(in the rows, 128 means zero)
One turn or mirror swaps these rows in pairs. Which row does each one swap with?
The rows were stretched afterwards, more along some directions than others.
Debon: [122 154 132 131 145 131 117  97 122 134 143 125 123 153 121 149 147 128
 116 146 121  93 166]
Zopad: [170 152 138 131 114 156 100  84 124 126 162 151 140 112 118 141 126 126
 108 141 110 114 167]
pomi: [124 136 177 132 142 149 155 113 135 107 104 113  88 143 123 121 169 131
 111  98 113 133 140]
Zekes: [108 134 131 131 154 140 116 101 134 129 162 141 147 154  96 138 145 126
 113 149 108 106 167]
zame: [146  77 125 126 117 191 117 156 110  90 136 133 178  77  46 116 128 141
 127 157 104 163  98]
bir: [151  78 129 133 113 178 121 148 115  93 128 133 173  87  74 119 124 143
 132 156 115 159  86]
Miko: [105 158 146 116 101 105 126 151 112 133 125 114 118  99 115 151 146 124
 101 130 134 142 153]
vudon: [159 148 123 124 139 141 105  85 137 154 122 132 103 156 124 149 126 126
 155 120 137 121 157]
Pora: [115 116 151 127 142 119 133 147 124 116  95 125 129 112 109  97 144 125
 125  82 112 145 108]
zis: [130 133 142 126 147 130 113 102 138 142 146 134 147 146 123 147 150 118
 112 147 114 108 158]
pel: [166 146 128 130 142 147 113  89 117 138 102 123 102 142 127 138 133 144
 145 124 135 131 148]
mav: [149 141 148 131 129 153 102  84 119 127 141 149 117 130 129 136 130 126
 120 127 108 116 140]
Puvil: [127 124 166 126 150 166 146  93 132 102 115 123  90 145 103 119 158 143
 116 113 123 132 139]
Lazas: [170 146 136 127 118 159 108  91 129 130 156 151 129 113 123 129 122 127
 113 132 104 106 159]
lada: [ 98 147 145 126 107 109 117 146 124 139 133 120 120 113  91 159 146 114
  98 131 133 150 153]
tonod: [122 122 147 139 134 138 130 145 112 111  92 109 120 106  90 106 142 137
 121  90 117 145 117]
tik: [111 156 134 132 140 133 125  91 131 139 150 127 129 145 109 150 140 123
 109 152 123  97 178]
nel: [163 153 150 129 125 144 105  81 140 138 166 160 135 131 125 138 137 116
 110 127 105 113 168]
nazuf: [160  79 114 125 137 156 103 160 105 115  95 122 125  91 126 114 149 162
 147 112  95 160  97]
Vif: [149  88 115 141 103 175 117 142 110  98 144 136 171  86  67 121 113 143
 136 161 118 137 103]
tagib: [171 149 136 136 110 144  94  82 131 144 161 160 130 125 128 142 125 125
 118 136 108 101 169]
Kenar: [163  86 121 125 139 152 101 145 123 129 101 122 123 124 135 129 154 164
 153 124 113 150 106]
Geno: [121 127 126 143 113 158 120 159  99  86 149 100 136 117  75 130 146 138
 131 159 116 120 142]
nub: [140 125 133 141 105 163 124 151 114  88 163 103 145 119  82 133 139 126
 134 167 118 121 147]
neto: [164  85 116 133 145 166  97 140 116 134 110 118 132 129 113 127 160 156
 149 120 105 149 118]
Zil: [112 154 128 126 155 138 125 102 133 139 146 125 140 153  84 144 144 113
 117 148 120 120 160]
Riva: [131 153 133 136 109 148 124 151 103 104 152 106 136 115  92 114 140 118
 123 141 124 104 160]
roli: [138 133 175 139 141 166 162 102 120  92 115 103  99 133 118 111 178 143
 113 119 118 129 141]
vita: [165 147 131 128 145 143 111  87 120 130  99 126 101 138 133 145 144 140
 144 116 129 131 141]
risub: [122 152 139 124 144 133 118  97 130 141 149 126 141 147 102 146 145 126
 112 149 123 101 166]
buk: [113 129 152 126 174 124 103 110 149 118 110 139 127 132 101 143 168 129
 116 122 107 146 131]
Tizig: [ 98 151 138 120  96 109 136 149 111 137 124 110 114 102  93 148 122 121
 106 136 145 140 139]
relo: [ 84 150 118 122 136 113 144 133 127 128 130 131  97 169 125 112  99 131
 129 123 139 122 130]
Fup: [126 140 120 142 108 162 130 161  99  95 149  97 140 112  74 125 131 124
 135 155 111 119 149]
Radi: [ 96 146 134 125 101 118 122 147 106 123 123 112 116  96  87 149 139 122
 102 142 130 140 153]
nin: [111 154 124 129 123 109 141 123 117 121 133 135  95 154 158 107 105 138
 128 138 147 111 132]
vose: [151  80 122 123 112 169 105 152  98  94 135 128 168  86  69 133 122 146
 138 147 122 155  81]
Bugos: [150  79 116 128 119 180 115 148 113 103 140 138 184  90  69 117 119 138
 133 145 117 161  96]
demak: [102 155 105 126 124 106 134 124 114 124 134 133  89 155 142 106  91 140
 129 129 140  99 136]
Rafo: [140 132 115 140 103 160 120 147 101  91 172 110 150 104  89 136 136 136
 132 169 120 106 160]
safo: [146  84 113 132 113 182 113 150 104  92 141 137 184  84  60 115 111 141
 127 152 117 147  99]
kotoz: [177 146 149 130 111 146  96  90 136 141 151 154 126 125 137 142 130 121
 112 124 110 112 160]
nena: [167 148 150 126 121 152 111  84 133 131 159 154 138 122 128 131 134 121
 107 124 113 120 162]
puvof: [127 125 115 137 108 149 123 166 101  92 156 107 144 112  82 122 129 138
 134 158 115 123 145]
vipeb: [ 99 158 126 125 119 106 135 131 118 135 128 131  89 148 136 111 101 132
 126 131 133 126 135]
godi: [114 139 174 134 158 150 161 108 130  93 116 116  94 133 114 115 179 130
 111 105 102 148 142]
matoz: [150  80 117 132 115 182 114 149 113 101 146 138 183  90  66 120 122 137
 138 156 119 147 100]
gad: [125 111 140 134 142 139 112 142 117 113  92 124 120 125 100 104 140 137
 132  80 118 134 110]
budin: [150 143 131 124 136 138 105 138 121 109 119 131 109 141 121 129 131 117
 141 106 133 104 150]
mava: [156  82 117 118 152 154  92 139 123 136 121 134 133 134 118 127 152 157
 153 117 125 140 119]

gad pairs with vita
Fup pairs with risub
vose pairs with mav
tagib pairs with Vif
nel pairs with matoz
kotoz pairs with bir

